Each path below is one point turned by a fixed rotation once a step. After each direction that follows a path, write how fast that rotation turns it, in deg/step (0 if it stays still).
Each turn is a multiple of 5 degrees from 10 to 175, or 0.
Each row of a path follows its step; steps can be skipped.

step 0: [-39.8,10.0,-0.3,13.2,-12.5,-31.8,-29.1,23.2,14.9,13.6,-1.9,22.4,-7.8,-11.0,0.4,-0.2,3.0,19.7,-22.0,-14.8,35.2,5.9,21.7,31.3,12.1,2.5,-25.5,12.3,-23.3,27.6,-23.3,9.8,-1.5,-31.0,-41.6,3.1]
step 1: [44.4,16.8,20.0,21.2,46.7,12.0,22.8,18.1,-4.8,-34.0,-20.5,-7.3,-12.5,-8.3,0.9,5.0,-19.2,-16.1,21.1,32.1,13.4,-4.1,11.6,11.8,18.5,-4.3,1.5,-17.1,-39.4,14.9,30.7,-2.7,29.4,-0.6,-12.2,2.2]
step 2: [-16.7,-8.7,-6.8,28.7,-28.5,-13.1,21.5,31.0,-32.5,13.0,7.0,2.6,-12.9,33.3,24.7,18.3,18.9,-27.7,-7.6,-15.3,4.1,-0.9,-14.3,-23.2,33.1,-37.1,7.3,24.3,6.9,-41.0,23.7,-9.7,-8.2,4.6,-7.1,-3.1]
step 3: [-5.2,7.4,-13.1,5.0,-20.0,23.3,-14.7,8.2,31.2,5.0,2.6,-10.2,5.4,-22.8,-20.5,-43.8,11.2,-26.2,-15.7,19.3,-8.9,26.1,26.7,29.9,40.8,8.6,24.7,22.1,10.9,14.5,-4.2,36.6,-13.6,-31.9,-4.5,-10.7]
step 4: [20.2,-8.7,-4.8,-7.4,8.9,-18.2,-9.8,20.8,-9.0,1.3,-13.0,-31.1,-0.6,31.1,-0.3,37.3,-10.7,6.4,14.3,27.3,19.8,-13.8,18.2,19.8,-9.1,-21.5,-24.4,-9.6,-47.0,-2.2,-34.5,47.0,1.5,10.9,6.9,-28.1]
step 5: [-35.7,19.3,-13.4,-2.5,30.3,10.3,39.3,28.3,-14.3,-8.4,-10.4,28.5,-16.2,0.2,17.3,19.3,34.4,-7.4,24.4,9.3,-11.4,40.2,-29.2,18.1,-16.3,22.0,2.8,22.2,-8.0,-15.9,30.0,3.6,-7.4,0.6,-17.4,-7.6]
step 6: [3.2,-32.8,23.5,9.0,-12.1,56.2,-24.3,19.6,6.2,-3.9,-8.3,29.9,9.4,6.2,25.3,4.5,0.1,-17.4,-14.7,-11.3,24.3,-9.3,49.2,31.2,7.3,-18.8,31.0,-0.9,11.5,-12.6,5.7,-4.0,-24.1,-2.7,10.6,12.3]
step 7: [13.9,8.0,-36.0,41.5,9.2,11.3,-43.8,0.2,19.5,16.7,18.6,-23.7,-9.9,10.0,-17.2,-10.5,6.1,-6.2,31.4,34.3,-4.4,-6.8,-9.4,16.3,3.9,-2.8,-11.0,1.7,0.7,-17.4,-12.2,-16.2,5.1,30.0,-10.5,-55.0]
step 9: [6.1,22.9,-18.2,-4.5,-7.7,-18.3,-0.6,-11.3,4.1,-32.6,-23.2,29.9,-4.8,-9.5,5.5,14.4,-5.3,-13.0,-22.2,6.2,34.4,12.8,25.4,46.2,-27.1,13.2,3.7,1.2,25.3,-36.0,14.3,-11.3,-5.0,-14.0,45.2,-19.3]
step 11: [-25.1,-16.9,-41.8,-12.9,2.8,11.7,-12.9,14.3,-22.2,-28.2,2.4,-0.3,-16.2,14.2,-4.6,-48.6,-11.3,-27.0,13.7,1.9,0.2,-12.1,-39.3,33.4,-2.4,-6.6,-8.5,-1.7,5.3,-3.9,-30.9,-15.3,2.1,24.8,-2.6,43.2]
[4.0,2.1,-5.4,-5.7,-11.8,-8.7,3.8,-16.3,-4.1,-0.3,10.9,-9.9,0.6,7.1,1.5,-0.6,-7.8,5.4,2.8,13.7,-3.2,8.9,8.2,-1.7,-0.1,-1.8,8.3,9.3,0.6,-6.1,3.0,5.0,-4.3,-9.5,0.5,-0.8]	70
[-2.1,-5.1,17.9,4.0,-3.7,-5.1,-8.0,-5.6,8.1,-1.1,-3.6,-11.5,1.0,-14.3,-6.0,0.1,1.9,-8.5,13.3,4.1,7.0,2.5,3.9,-1.5,-8.2,-3.1,-0.3,-4.7,-7.9,-11.6,-0.9,0.4,6.5,0.9,-3.0,-2.4]	120
[-9.8,4.5,-6.7,-4.4,-3.8,5.6,-1.2,1.7,-12.7,-21.3,-2.7,-14.8,3.0,2.6,-1.2,1.1,2.5,2.3,3.9,-3.4,-1.2,-1.4,-3.7,-9.6,-0.9,0.3,-0.1,0.5,-8.5,2.0,10.0,0.2,0.1,14.3,-5.1,-0.7]	115
[-6.1,7.9,8.8,-2.6,-2.1,-1.9,-0.4,2.3,-1.0,1.1,11.8,-7.1,-16.0,-4.2,-5.0,12.1,2.7,-8.5,-0.8,-6.3,-6.8,4.5,-3.0,7.0,1.1,3.8,4.1,8.8,-0.2,4.9,-8.9,-7.2,-12.1,3.9,-1.5,12.0]	130
[-3.9,6.7,-6.6,-12.6,-3.8,6.5,8.0,0.4,1.3,0.4,-3.6,5.5,8.1,-4.1,-4.4,2.7,3.9,-15.3,1.3,4.9,-1.8,-6.3,0.3,-7.3,-12.5,-3.5,-9.5,8.0,-3.3,-0.1,-11.6,13.1,-2.8,-4.7,7.9,3.1]	60
[2.5,10.5,0.1,-5.8,-1.0,-8.9,2.7,5.5,7.1,-1.1,-3.4,-4.3,-2.3,-0.1,-2.1,0.3,3.9,16.2,5.7,4.4,9.0,11.5,-1.9,5.8,-3.3,-5.6,-16.8,-11.7,-0.2,9.6,1.2,5.4,-9.7,-0.1,2.3,5.1]	90

step 0: [19.3,-19.2,-1.3,28.3,3.3,-39.8,9.4,17.6,-20.6,-42.6,-34.6,-24.6,-3.5,3.6,15.0,-6.3,17.1,7.1,17.4,-2.6,-8.0,7.2,-27.2,17.0,-40.9,3.3,-8.8,5.5,7.1,3.0,-19.5,25.6,-22.5,18.7,-24.5,7.3]
step 1: [20.5,10.1,-2.0,-5.8,-2.0,25.1,-20.2,29.7,-10.8,-7.5,7.1,24.9,37.7,-12.0,37.6,44.9,-30.4,-1.3,20.0,42.0,4.0,4.0,-13.7,9.7,-4.5,-5.6,13.1,4.8,-4.4,-5.1,12.9,-3.3,5.0,21.2,-28.1,-24.4]
step 2: [-44.8,19.4,23.7,4.7,-20.0,-23.5,-8.9,1.1,21.5,-21.4,23.5,29.6,-22.5,7.0,-15.9,-2.0,-17.6,11.1,25.9,16.4,8.0,17.7,29.5,0.6,-18.3,44.2,-1.0,-0.6,15.4,19.9,-10.4,-3.0,-14.2,32.6,-1.4,-2.2]
step 3: [5.6,25.8,-34.7,13.0,10.3,-11.6,-24.1,-46.4,0.3,36.7,-5.7,-2.6,1.6,-9.6,16.4,-17.7,7.9,22.1,40.0,10.5,33.3,-13.7,3.7,-7.7,-27.0,-7.9,-6.6,-7.1,0.2,-0.4,27.4,11.2,28.5,18.2,2.2,18.1]
step 4: [-19.3,18.3,-25.6,-8.4,50.6,-1.2,-35.4,21.9,-26.4,-5.8,-14.9,-5.0,16.5,13.5,-32.5,9.1,9.1,10.8,1.7,-18.0,18.6,41.3,1.7,4.1,-5.0,-5.1,8.7,39.9,-16.9,-2.1,-9.2,-8.5,-29.3,3.9,8.6,15.0]
step 6: [-23.7,23.1,6.3,-22.3,-0.4,-14.5,46.9,-34.9,4.8,-14.7,-16.7,-13.2,27.0,0.3,-24.5,-1.3,-14.4,19.2,24.1,16.3,-1.9,12.2,-25.4,5.0,0.7,-4.9,25.6,2.5,-1.4,27.1,-10.6,-5.7,0.3,-19.0,-47.0,-13.0]
step 7: [-24.4,39.4,-0.1,-6.9,-4.0,7.5,-9.0,4.9,14.4,-22.0,-25.8,16.3,-20.6,-16.6,28.8,10.7,30.8,-4.5,15.3,-10.6,5.6,0.0,-25.9,17.3,-22.9,-14.5,4.4,3.3,24.5,-38.8,-15.2,46.3,8.4,-0.2,1.5,-26.0]
step 8: [-16.9,19.4,25.2,-41.4,-0.1,17.5,-18.4,-8.0,11.6,43.4,-22.0,-3.6,14.5,30.3,29.8,20.3,-17.3,-3.7,10.2,-8.4,-0.3,6.6,39.7,1.4,26.1,6.3,14.0,17.8,-16.2,-9.3,-8.5,-8.9,6.8,37.6,-2.6,-12.4]
step 10: [25.8,22.8,-32.8,10.8,11.3,33.4,-10.1,-42.2,-16.8,-15.8,-10.5,-1.8,28.2,-15.4,7.8,-0.4,-1.6,-7.3,-0.7,24.3,-19.6,15.8,4.2,-13.5,-14.0,-26.9,12.1,-1.5,-42.4,-31.1,24.3,-20.3,-4.0,-7.2,-14.4,-14.3]
step 11: [-8.1,16.6,14.6,-11.8,-10.5,-21.9,-12.4,2.4,-30.3,-47.2,-16.6,11.2,-11.1,-7.3,-14.9,-25.4,-27.2,-15.0,-27.5,1.9,-21.7,21.7,17.2,11.0,-5.7,14.4,-7.4,17.7,8.1,-26.8,-39.2,3.9,-36.6,16.6,-16.2,11.4]
[5.5,-18.1,0.4,0.9,6.4,6.7,-3.8,17.5,4.2,4.3,-0.6,-14.7,8.4,11.3,2.5,7.6,-6.8,2.9,-1.1,-7.6,4.5,0.9,-2.8,-0.2,-2.8,-1.1,1.0,0.5,0.0,4.7,-0.1,0.3,-5.3,10.1,-0.4,-8.0]	90
[-8.3,2.3,-3.9,-13.2,7.2,2.2,3.3,3.8,3.0,4.4,-7.2,-10.7,5.4,-3.0,-11.0,1.0,4.6,-10.9,5.4,-4.2,-1.9,-0.6,0.5,-3.2,-1.5,5.6,3.7,3.3,12.3,3.9,-0.6,3.4,16.1,-13.3,6.4,-6.0]	35
[4.4,1.9,1.5,14.1,-7.9,-5.5,3.6,-4.5,2.0,-2.7,-10.0,-8.7,0.1,7.2,2.2,-8.5,-3.7,1.3,3.3,-1.8,13.8,1.7,3.4,-3.6,-0.1,-3.1,6.1,-10.1,-6.0,17.6,-3.7,6.9,8.8,-8.8,-3.5,3.1]	115
[-12.0,-2.0,4.3,-5.2,-13.1,1.2,-7.5,7.3,-11.2,4.0,3.4,-5.6,-10.2,-1.3,0.1,2.5,-7.1,-10.4,-0.5,5.2,1.7,0.2,11.3,12.9,10.0,-5.4,6.1,-6.1,6.1,7.9,3.1,-8.1,-2.7,1.7,0.1,2.6]	110
[-16.7,-2.8,18.4,3.1,14.5,-1.3,3.1,2.9,-2.1,-5.9,0.0,-5.8,-4.8,-5.0,-3.7,4.8,-4.7,3.6,-5.3,-3.3,0.1,8.9,1.3,2.6,-2.9,9.1,-6.1,-2.1,-10.7,-2.0,3.1,5.8,1.3,-4.5,-6.4,10.5]	160
[10.3,-0.3,4.0,-6.8,1.1,2.1,10.3,0.2,0.2,12.5,-3.3,3.9,8.8,-7.6,-9.9,5.4,-1.5,-3.8,2.6,5.1,13.4,1.7,7.8,2.0,4.8,-5.6,0.6,-2.7,-13.2,-9.2,3.4,-7.4,9.9,5.7,-10.8,0.0]	160
[-11.2,-1.3,3.7,-1.0,-6.3,4.4,2.6,1.6,-3.5,-5.5,-7.6,7.8,10.3,-10.4,6.7,2.2,-2.8,-9.1,-8.9,-1.3,12.4,-7.8,2.2,-15.3,-1.5,-0.2,-2.5,10.6,-5.6,6.6,-3.2,-0.3,-5.9,4.6,11.2,-1.0]	115
